In the rows, zero is written as 128.
Each path below is one point turned by a fixed rotation once a step. After each direction that follows a path, write how fast that rotation turns it, in degrees a step (0 if it stays still).
Each turn is a multiple of 5 degrees from 10 to 175, or 0.
Each row of a path follows its step; steps can be skipped.
Path 1:
step 0: [141 129 131 130 122 124 127 130 124 132 139 120 138 129 131 143 135 130
 131 126 122 119 123 130 120 126 145 120 132 132 132 126 124]
step 1: [118 125 137 126 129 137 125 124 133 120 123 131 120 131 125 132 121 128
 130 133 117 132 139 117 131 127 116 127 117 130 133 141 128]
step 2: [143 135 122 136 140 126 132 119 122 129 121 135 133 124 126 120 141 131
 125 125 122 123 128 134 128 131 129 126 127 121 119 116 127]
step 3: [119 132 130 119 123 142 134 129 121 135 134 120 124 129 129 124 126 128
 131 124 142 140 122 126 136 117 131 125 124 132 127 137 132]
step 4: [133 125 128 137 127 115 123 124 126 122 130 134 136 121 134 142 118 132
 135 136 132 130 128 135 127 139 132 124 131 127 125 128 113]
step 5: [127 133 128 118 128 136 131 128 127 121 130 125 122 126 128 120 122 131
 128 119 121 127 127 110 114 133 122 130 128 121 140 129 138]
step 6: [134 124 121 132 124 133 138 134 126 124 122 138 130 120 128 138 141 126
 121 131 127 124 131 141 140 127 128 128 119 136 131 120 126]
step 7: [128 120 140 119 129 133 117 131 118 133 132 125 127 129 126 113 122 135
 126 128 135 131 131 130 124 125 116 122 136 128 116 134 127]
step 8: [125 126 118 135 132 120 145 127 132 125 134 121 131 130 141 138 131 127
 136 139 127 133 125 128 128 137 130 132 131 124 121 121 134]
step 9: [121 136 122 118 129 126 119 134 122 129 125 140 117 129 120 128 123 122
 119 125 134 125 134 118 123 130 135 117 136 131 138 132 130]
[127 126 129 131 130 128 126 128 132 129 127 124 128 131 127 125 128 125
 125 129 131 126 127 128 127 126 129 133 128 128 132 126 123] => 0
[128 127 127 130 126 128 126 126 126 133 129 124 132 131 131 133 124 128
 129 131 130 127 126 127 124 129 124 126 127 130 127 129 128] => 95
[129 126 125 127 126 125 129 126 128 126 128 125 128 130 131 130 129 127
 126 127 125 128 128 133 131 130 129 125 125 123 128 124 125] => 175
[128 129 126 122 127 128 126 125 132 129 130 124 127 124 126 125 126 125
 127 130 129 131 132 127 128 126 125 125 127 128 130 129 129] => 175
[122 129 129 129 127 126 132 130 127 128 130 128 126 127 124 129 127 126
 125 129 127 126 125 128 128 127 128 124 125 133 128 128 124] => 130
Path 2:
step 0: [135 133 124 124 130 133 124 118 129 127 132 141 132 126 126 138 131 122
 126 120 129 126 134 134 122 129 120 130 124 133 115 124 137]
step 1: [129 137 134 126 123 123 125 125 130 129 129 124 120 125 136 134 133 117
 117 124 131 132 126 129 135 121 128 128 130 144 121 118 129]
step 2: [125 127 135 129 130 130 119 137 119 132 126 131 122 137 140 126 129 122
 132 127 126 133 116 135 124 134 124 126 126 137 116 130 130]
step 3: [126 120 133 121 130 123 119 135 123 137 130 126 124 132 134 118 142 128
 125 127 119 118 129 121 132 132 132 126 139 128 127 126 132]
step 4: [117 127 133 124 134 119 127 126 121 132 137 134 130 132 118 119 130 132
 126 138 128 122 130 129 130 131 127 134 123 120 115 132 135]
step 5: [133 130 123 126 122 129 132 117 129 135 143 128 134 123 125 133 133 125
 130 127 131 118 125 119 134 131 125 123 127 121 117 122 137]
step 6: [130 142 129 122 124 129 122 120 123 125 132 136 125 130 125 139 124 116
 127 133 125 135 127 130 131 121 119 133 130 127 125 125 138]
step 7: [134 133 140 129 117 134 129 130 118 128 125 130 130 135 137 137 132 126
 121 124 129 132 131 125 127 128 123 119 131 139 119 122 129]
step 8: [129 119 134 123 130 122 118 126 123 128 123 136 119 135 136 123 130 121
 118 128 127 123 125 141 123 134 122 126 134 133 126 122 126]
step 9: [125 131 137 122 124 125 122 133 130 134 130 122 127 132 124 118 138 135
 125 129 130 114 123 131 132 132 129 130 133 136 115 135 125]
[125 130 125 127 134 129 130 132 130 129 128 125 127 126 130 125 131 127
 128 123 129 131 128 129 128 130 129 131 127 130 126 127 131] => 40
[126 127 130 127 128 127 126 128 125 126 126 126 129 131 134 132 128 128
 130 128 133 130 127 130 126 124 130 127 130 131 131 126 131] => 65
